Each row in the table below has a label, given by one hidden rule.
[  38  -26   44   24  -29  -52   20  -18  -32   58   20   60   81   31
    4  -19   -7  -85   -3  -18    1 -125   24   21  -33   36   62   25
  -49   53   27  -59] B
[ -21   30   52   31 -127  -48   -6   -6  -24   80  -41  -32   23   22
    9  -14    3 -108  -17  -34  -75  -94   16   -4  -81   41   77   -7
  -74    3   43  -11] D
[  5 -54  29  48  56 -41  18 -16 -36  13  14   6  64 -13  19 -32 -13 -50
 -11   1 -16  32  -5  13  14   6  -2  15 -85  27  43 -26] B
[  56   -1  -45  -27  124   60   54  -52   10  -27 -127   75   32   -7
  -12  -19  -18   -6  -46  -16   58   64  -37   20   81  -28   65  -11
   78   80    1   23] M
[ -9 -30 -32  -9  46  -7   4 -52   0 -25 -26  23  -4  -8   8 -33 -21  16
  12 -25   5  17   4 -19   8 -16  51  14  60   6 -17  20] D
[ -17   46  -35  -29  -60  -17  -19   30   14  -19   -7  -26   -9  -13
   -1   25   21   29   -1    9   -4  -60  -19  -39    5    5  -32   -9
 -127   25  -44  -57] B
[ -18  -94   65   40  -32   -1  -27   21  -47    7  127    4  -49   34
   24   28    0   -6   29   -7  -29 -100   16    0   -8   23   76   30
 -127    4   -3  -70] D
[-38  23 -23  11 -78 -41   2  76  11  34 -28 -55  37  -9   9  51   8 -61
   4  71  -4 -35 -26 -39 -91 -12 -63   1 -29 -51  16 -39] B
[ 44   7 -44  -1 127  53  32 -66  15   1 -49  51  53  14  16 -40 -16  13
 -12  23  18  16  14  19  -3 -21  39   9  73  46  34 -28] M
[-15  47  18   7 -47   5 -58 -32  26  -8  80 -37  -7  21 -19  50  26 -53
  -8  67 -16  13  16 -18 -45  22  61  -7  28 -49 -40  33] D
[ -2  60 -57  -6  50 -20 -29  18  44 -12 -44 -41 -96  -1  -9 -14   9  32
 -29  52  -4  79  19   3 -54 -20 -54  -5  60   8 -61  30] D
[ -73  -27   33    4   -6  -76  -23  -47   21  127  -59  -69   72   16
    9    0    5  -40   -2   28  -23  -11   15   -8  -60   37  -18  -22
 -101   19   -2  -37] B
[ -28  -50   75   36 -127  -51  -24  -95  -52   85    4   16   35   58
   67  -49   16 -123   -3   22  -53 -127   21   14   21   17   45    8
 -127   45  -23 -103] D
[ -36  -20   54   -9 -127  -56   14   64  -26   26  -23  -10  -20   17
   42   65    1   -3   16   41    5  -11   14   26  -21   15  -41   20
  -26    1   35  -20] D
[ -25  -35   37   33 -127    1   27  -83  -31  -18   16    7   31  -42
    1    7    1   -1    1   10  -26  -64   10   -3  -18   26    4  -10
  -13  -11  -36  -22] D
[  -4  -14   58    2 -127  -56   -7    7  -21   57  -34   38   63    9
   59  -24    3  -20    2   29  -36 -127    7   -2  -63    1  -30    0
 -127  -19   64  -46] B
[ 53 -67 -30  11  21  24  15 -43 -59  11  11  34  24  32   2  -1   5  16
 -22 -42  -8 -44  -5  20  28  22  26  10  72  18  -1 -49] M
[-17  -6 -47 -20  36  -5 -45   6  75 -50 -32   1 -88 -10   2  51   7  26
  21  49  11  41   7 -10 -34 -18 -23 -30  51 -46 -31  63] D
[   7  -21    5    6 -103    7   16  -35   34   34  -71    8  -44    0
  -13   69   19    3    8  -50   -2  -28   17   23  -26   -6    2   17
  -30    8   19   68] D
[ -13  -53   72   32 -127   -9  -30   72  -48  -10  127  -82 -108  -28
   44  124   31  -77   41   16    2  -84   20   18  -72   33   50    4
  -50  -62   -2  -85] D
[ -9   0  41   1   3 -33   4  66  38  -4  56 -29  31  -6  15 -11  -6   2
  15   0  -2  49   5 -10  -2  -5 -55   6 -28 -57 -39  48] B
[ 59 -32 -70  13  61   7  14  55  28  -5  15 -53  28 -26  15  -1  10  13
 -11  14  16  36  24  18   0  -7  32   6  37 -43 -14  72] M
[  69   -7   27   17   -8   34   21   75   44 -116   79   22  -87  -54
  -10   45   -6   57   18   27   13   60   12   29   24   -3  -35   -2
   54  -60  -53   16] M
[-38  57  43  23 -75 -20 -17 -56  -9  33  93 -78  34 -61 -21  39  12 -27
  31  28 -26 -17  27  -4 -73  21 -57 -23 -70 -34 -19 -41] D
[  23  -30   73   -1  -14  -81   -7   66  -15  -14  127  -36  -11    3
   20   84    6    3   13   21  -11  -90    3  -17  -81   13   51   -5
   31 -101  -13  -22] M
[ 40  27 -22  14  -1   0  -6  33  -9 -21  14  21  30   1  -9   9  -5  32
 -13 -19  22  77  -9   3  -2  -7  -1  -8  43   0  -2  32] M
[ -4 -12 -14  -8   3  16   0 -24  27 -51 -11   0  50  28  -6 -17 -37  21
 -33  26  12  34 -19  11  16   9 -38   2  49  40 -25 -32] B
[-30 -35  32  10  32 -25  15 -69 -23 -17 -91  20  68  51  54 -65 -10  11
 -27  -2 -24 -62  11  -2  -8  34  66   2 -51  12  46 -72] B
[  1 -14 -28 -10  32 -10 -38 -26  32 -40 -39  47  19 -31   2 -24  -6 -82
 -18 -25  -1 -66   1  23  55  -6  65  22  44  13  46  11] B
[ 12 -24 -12  -1  46  73  46 -34  37 -58  57  42 -68  -5 -11 -28 -29  51
 -25  -6  23  69  15  31  50  -4   5  17 112 -51 -10 -43] D
[ -18   50    5  -24  127   19  -18   61   29  -21  -46 -107  -15  -40
  -10   17   28   50    2   21    6   38   -5  -14 -100  -22 -112  -43
   80  -17  -53  119] D
[ 17   7 -37 -11  25  25  23 -58  26 -31 -69 127  44  19  25 -60  -5  17
 -35 -12  13  30  -4 -15  33  13   8   8  74  38 -10   3] M
[ -19   33  -25  -22  107   22    4  -73   27   38 -100   56   62  -16
   -1   16  -13  -34   -3   -3   25   30  -28  -29   15  -31  -16  -13
   46   10   15  127] B
[ -50  -26   39   14 -124  -17  -31   25  -23  100   72  -78  -16    1
   20   26   25    6   11   -1  -15  -58   17   -5   14   22  -10   -6
  -38    5   -6   57] D
[-21  36  14 -15 -16 -46 -26  54  10  65   3  -9 -27 -17   3  28  26 -57
 -35  52 -13  78  25 -16  -7 -21 -87 -14 -83  25  -3 -55] D
[  14    0   15    5  -23  -32  -12 -118  -73  107 -127   20   69   55
   27  -75   -5  -33   -4   25  -37  -24   -1   18   16   42   13   29
  -19   83   22  -12] B
[-24 -32  -1  -4 -76   9 -24  -2 -10  53  -5 -36  15   8  32  13  12 -27
  25  51  -2 -26  15  15 -74 -11  -9  14 -65 -22   2 -99] D
[-31  38 -14   8  46  -1 -22  16   9 -39  24 -43 -59 -36 -41  52  19  62
  15  29  12  48  -8 -18  -8 -11 -35  -8  58  36 -65   6] D
[ -57  -50  127   13 -127  -58  -13   55  -25   64  127  -85  -26   13
   47   38   39 -127   30   -1  -56 -127   29    3 -116   46  -19    4
  -36   19   59  -62] D
[ -19   -5   28    7   44  -12    2  -44  -16   63  -86   61   96   24
   19 -120    9  -62  -12  -13   -4  -60  -22   28   29   21   47   22
  -82   15   46  -55] B
[ -40  -55  102   25 -127  -86  -39  -14  -28  115  127  -48   38  -22
   21    0   22 -127   13   13  -32 -111   28  -21 -117   13  -93   -8
 -127  -43  -28 -108] D
[   9   13  -55   -7  -76    9  -13  102   29    4  -28  -79   -9  -55
  -20   -3   29   -6    6    2  -14    0   -7   -9 -116  -17  -60  -33
   47  -39  -39   13] M
[ -6 -75 -10  23  81  12 -14   2 -11  62  25  42  26  29  24 -46  -6  -3
   8 -14   7  61 -17 -14  12   9  33  -8 -28  38  33   0] B
[   5   12  -49   -2  115   -6    7  -25    2  -58    4  -21  -86   36
  -22 -110  -28   81   -6  -18   27   54   -8   22   71  -20   10   -1
   58    6   21  -73] M
[-66  64  69 -18  20 -15 -44  67  23  41 102 -84 -12 -14  15  53   6  37
   4  20  13   7   7 -23 -42 -14 -98 -28  21   4 -74 125] D
[-11  86   1 -30  61  28  40  30  18 -49 -22  10  62 -25 -55 -15  19 114
 -17  18  44 122 -36  -9  -2 -51 -12 -24  74 -26 -31 107] B
[ -74   65   33   -3 -127  -76  -38    5    7  116 -104  -58   21    3
   -9  -44   30  -43  -22   48  -60    3   -8  -71 -103   31  -52  -21
    7   44  -45    2] B
[ -6   2  45   7 -65 -14  -1  57  65 -78 -35   2 -75  -5   3  18  25  20
  22  -7  -9  73  13  -4 -41  12 -11  -7 -11  17  17 -16] D
[-22  16  -9 -22  59 -17  22  -9  14 -50 -65 -14 -14 -29 -18  83   4   5
   4  -5  11 112  11  -3  22 -19 -33 -27  46  17  23 -11] D
[-58  39  29 -37 -16  12 -59 105  52  11 -26 -81 -38 -44 -34  78  17 -34
  15 106  -3  62 -18 -28 -55 -30 -86 -41 -20  24 -77 127] B
[ 27 -99  93  63  29 -33  -7  -6  -1  21  -3  59 -11  71   6 -33   5 -82
   0 -35  -8 -79  16  22  77  14  90  29   4 -46  89 -92] M
[ 49   9  40  -4  55  44   9  78  46 -52   5  -6  36  17   7 -63   5  62
   4  15 -30 -74   2  -7 -19 -11 -14  -6 -31 -36 -35  43] M
[ -44  110   16   -9   13   30  -24  117  117   37  125 -121  -51  -49
  -27  123   19  -26   32   52   21  127   -3  -14  -49  -29  -46  -46
   20  -27  -85   52] D
[ 42 -13  13 -19  -9  28  -4 -51 -38  59  99   2  52  11   8 -18   1  13
 -30 -19 -12 -83  -4   3  29  12  34  28  52  69  58 -73] M
[ -44  -56   50   15  -36  -25  -27  -78  -12   46   86    8   43   17
   36   20   12  -59  -20   12  -80 -114   33   -6   22   30  -15   -8
  -43   28   49  -61] D
[ -72   23   30  -17  -18  -42  -43   13  -41   98  -18  -34   59   13
   -1   79   26 -112  -19   36  -53   -6    3  -25  -80   38  -84  -28
  -73    0    2   -4] B
[ -7  29  11   1 -25 -19  -3 -45 -21  66 -77   2 127  16 -13 -87   1 -32
 -32  -3 -14  -6 -13  -7  12  11   2 -28  71 112  97 -57] B
[-30  20 -11  -4  -5 -52 -12  -2 -24 -19  -2 -16 -18 -16 -15   2  18  18
  -8   9   7 -47  -1  -9 -15   1  -4  10  77 -33 -23  34] D
[  22   20  -29   -3  127    1   -3 -107  -16   -1  -11  -30   31    6
  -13  -36  -26   14  -32  -15  -18   43  -29   -3   34   13   10   25
   23    1   84  -13] M
[   4   26   67   -1   13  -50   -9   14   -1   10   35  -44   41   18
   16    2    3  -33   -8   -7   12 -102   25  -10   48   10    6  -26
  -44  -66   42    5] D
[  19   24  -93  -16  126   -4   18   29   36  -14 -112  -24   53  -20
  -35  -23  -22  126   15  -15   46   42  -15  -21   27   -5    6   -7
   34    9  -11   71] B
[  -1   18 -121  -27   91   88   31   62   14  -72 -127  -17    5  -31
  -53  -49  -22   81   17   18   60  127  -17   -4   66  -18  -42   10
  127  -45   -5   18] M
[-34 -37 -31  23 -93 -31 -14  25 -11  48 127   1  70  39   7  23  14  -8
  30  14 -21 -84  29  17 -15   6  25   5 -80  -5  63 -82] D
[  7   7  61   3 -86  10 -40 -51 -53   9 -56 -17  72  53  16 -36  12 -54
   9  -2  -2 -44   3 -11  12  22  46  43 -67 -33  64 -78] B
[  81   -4   -7    5   15   15   34  -45  -28  -14 -127   59   78   -7
   23  -49  -44  -17  -27  -30    2  -58  -31   21   75   11   68    5
   68   51   73  -49] M
[  -1   17  -41  -18  127   44   49  -66    7  -29 -115   23   93   33
    2  -96  -27   49  -39   -6    1   69  -40    6   50   -1   67   -3
   41   68   38   68] B
[ 22  21 -21 -18  56 -28  -2 -35  13  48  -4 -56  40   3   2  17   4 -12
   4  16  13  85 -17   1 -13  16  -7   3  63 -39 -18  87] M
[ -6  29 -67 -11 -25  -2  18  14  25 -17 -48 -42 -70 -17 -30  47   1  38
 -21 -12  37 113 -23 -24  -5 -24  -2 -18  64 -22 -28 112] M
[  8 -27  58 -12 -65  45  32  47 -10 -42  92 -49 -92 -22 -26  34  -9   6
   4  26  32   6  10  46  49 -14  75  -3  -7 -78   3 -30] D
[   5   10  -27   -3   38  -17    2   -8   44  -22    8  -21  -67   24
   12    2  -18   23   -7  -86   24   -3  -16  -10   29    8   -2   35
  -34   62   51 -100] M
[ 17 -22  15 -10 -75  21  -9 -51 -29  14 111 -30  25  -5  12   4 -17   1
  -4  -2 -18 -68   6  39 -30  11 -12  -8 -12   3 -24 -91] M
[  -2  -40   73   22 -127  -37  -34   20  -31   59   69  -25  -42   17
   27  102   29  -75   42    1  -58  -86    1   54  -47   25  -34    4
 -127  -49   15  -66] M
[  49  -39   59   35  -70   10   -9  -19  -30   32   70   -8   -8    8
   28   59   11   -6    6    5   27  -61    7   22  -29   15  -10   16
   48  -58   -9 -127] M
Which label does each new row get?
[ -14    8  -31  -15  -33  -30  -30  -55  -57   69  -77   33   90   29
   -6 -127   13  -30    4    1  -25    6  -12  -28   25   -3    1   19
   -9   61   24   61] B
[-24  11   2 -29 -58 -10 -33  60 -21 -23  66  -9  59 -53 -24  58  20   8
  36  30  16 -28  26 -23 -85   1  19  11 -44 -40 -35  -7] D
[  -7   53    0   -5  -31   -6  -41  -70  -31  -61  -23   51  110  -44
   -8  -61  -13   56   11  -45   -7   54   10   33  -10   27   34   -4
 -116    7  -12    1] B
[ 65  39 -61 -28  98  34  51  22   9 -48 -81  73 -64 -17 -20  -9   5  24
  10   9  55 119  20 -22 114   7  20  27 127 -52  -2 -29] M
[  49   -2 -127  -24  127   68   35  -10    5  -82   39   56   27   13
   12   37   -9   51    5  -40   28   -7   -2   29   70  -26   96   -5
  114   33  -12   -5] M
[-10   6 -11   4  91   2  29 119 -10 -34  70 -37 -28 -21  17  62  22  10
  -3  36 -10  47  27  -8 -18 -23  -6  -2  14  -7   7  12] D
[ -46  -26  -76   -3  127  -31    0 -117  -39  -71 -127   34  127   29
  -23 -127  -13  -48  -48   15  -26  -25  -43    0    4   -2   -1   -8
   63   24  122   44] B
[-22  47  58  10  87  20  -3  12   7 -24 -70   7  72 -13  -3  30  20 110
  -5   3   4  76 -17 -27  76 -23 -26 -10  92 -11 -20  31] B
[   7  102  -30  -20  117   12    2  -86   13  -34 -127   21   81   46
  -33  -55   -7   30    3   -2   21  -10   -5   -2   18   -1   -4   -9
  -13   12   39   28] B
[  71  -17  -53    7  127   59   63  -84  -30 -112  -61   67  -45   47
   19  -32  -28  115  -12 -109   14  -11   -8   59  122  -27   52   62
  125  -58  -16  -98] M
[  -4    7  -53  -44  127    9  -13  -60   -4   15 -126   33   28   -1
  -27  -73  -23   60  -45  -31   28   58  -30  -24   30  -10   21  -12
   18  118    9   32] B
[  -8  -28   57   11  -14   -1   -2  -78  -96   67 -127   23   93   67
   63 -127  -14  -79  -17  -31  -11   26    2    0  -12   19   74   -5
  -68   75   91   -6] B
[  6 -11 -24 -12   1 -25 -11  18  38 -50 127 -27 -67 -33   4 -19   7 -21
  11  27  20 -32  25 -14 -27 -32 -23   3  42 -15  -8  28] D
[  14  -19   38   -8   86  -22   22  -97  -50  -25 -109   52  127   37
  -25  -49  -19   35  -27  -15  -13  111  -30  -10   63  -14   -7    8
  -60   25   34   76] B
[ -44  -39   22    3 -127  -42  -45   46  -29   47   82  -38  -48   21
   39   13   11 -127   17   23   -4 -127   23   -8  -44   30  -20   -3
 -127  -39  -61  -20] D
[  1 -46 -24  18 -81   1  45  10  28 -69 -29 -17 -12   4 -11  73 -17 -19
   6  -6 -22  47  14  -8   6  -5 -29  16 -13   8 -27 -37] D
[ 17 -43  44 -13 108   4 -16  24 -21 -39 -15  34  78   2 -11 -36 -13  36
 -20 -11  11 -57 -13 -13  17 -11   9   3 -22  35  40 -21] B
[ -42   -6   71   30 -104  -32   15   53  -22   58   46  -11   -6   -1
    8    6   -9  -62   -5  -12    1  -53   14   -6  -25   22   39    1
  -83   72  -19    2] D
[-10  57 -19  -2  14 -32 -16  37  -7  13  64  25  40  13  -7  21   9 -21
  21  30  -8   5 -25  11 -90  22 -19 -10 -64  -8 -15  66] B
[  -3  -24   68    4  -33  -43   -8   10   -9   10  127    0  -38  -15
    3   40    9  -63   28  -14  -32  -81   14  -11  -26    5   32    1
  -94  -70  -30 -127] D
[-11  42  52  18 -36 -32 -29  -1  13 -55 109 -35 -93 -13   4 127  13 -11
  35  70  21  -7  30   6 -60  -8 -50 -28 -39 -38 -29 -50] D
[ -25  -15   40    8  -49   -7   24   32   49  -38  127  -94 -107  -45
  -24   57   35   33   62   24    9   11   32  -25  -72    8  -44   -5
  -34  -87  -10   16] D
[-27   2   5 -12 -37 -59 -25  85 -35  89 -37 -13  88  12 -23  45  14 -26
 -23  62 -62 -55  -1 -27 -56  17 -39 -25 -51  83  14 -42] B
[ -38  -23   25    3  -88  -44   15   92  -42   32   28  -12  -55   -6
  -18   -3   -7  -46    6    7   -4 -104    8    5  -16    7    4   -2
  -71   40  -36   12] D
[-24  -6  43   7  56 -13  24  -1 -17 -10  45 -86 -35 -15  13 -15  -2 -36
  13 -20 -14 -35  24   2 -20  13 -25  -3  -5   4 -13  37] D
[-35 -14  50   7  -7 -17 -12  10 -11  71  78  21 -48 -17  35  52 -15   8
  37 -18 -19 -48  20 -13 -46  14  18   1  20 -47 -11 -76] D
[   6    3  -46   -1  106  -46   -3  -52  -33   44 -127   59  112   34
    0 -127  -15  -75  -24  -37  -23   95  -24   19   39  -13   57   13
   60   62   40   13] B
[ -14  -24   34  -20 -127  -36  -21    8    1   88   41  -43   45   48
  -13  -25    6  -58   -7    3  -37   64   -3  -18  -80   34   16  -20
 -116   56   28  -24] B
[ 60 -49   4   3 -45  23   7  58  12 -45  11  31  -1  -9   7 -77 -11  66
   8   5   0 100 -13  35 103  -9  79   8  75 -17  -5  34] M
[-19  25  28 -21 -16  17   8  72   0  65  97 -39 -18 -29 -24  35  17 -70
  16  55  -5  71  13 -44 -62 -15 -50 -33 -47  29  -2  21] D
[-21   5  -2 -20 -26 -23 -18 -27  14  53 -95 -30  40   2  14  -8  30 -54
  17   7 -23  36 -21 -55 -16  10 -26 -29 -86  75 -33  71] B
[-13 -33  99   5  -3  -8   9  84  -5 -34 -40   7 -19  18   9  88  17   9
  53  -6  12 -54  24  20 -26  16  24  -2 -45  11 -17 -92] D
[ -42    5  -21  -16 -108  -12  -16    4  -16   56 -127  -24   44    9
  -11  -86    8  -64   -1   10  -39   16   -8  -36  -18  -12  -25  -20
   -5    3  -17  -63] B
[  24   20  -33   -3  -26   59    8   95   19  -37  121    5  -89  -19
    9   18   10   72   10  -33   44  -35   25    5   49  -16   -6  -18
   70 -106   19   54] D
[-19 -56  74  18 -48 -70 -37   9 -34  99  52  14  89  31  43 -15 -11 -79
  20 -20 -32 -68  -5 -10 -91  14  62  19 -21  58  40 -39] B
[-28  27 -27  21 -38 -22  -4  10  31  38 127 -20 -60 -23  12  13  13  16
  16  31   2  43  -6  21 -18  12 -15 -15  59 -46 -11   2] D
The hidden rule looks at only part of the columns. Which column or columns, counting from 0, in order?
0 12 22
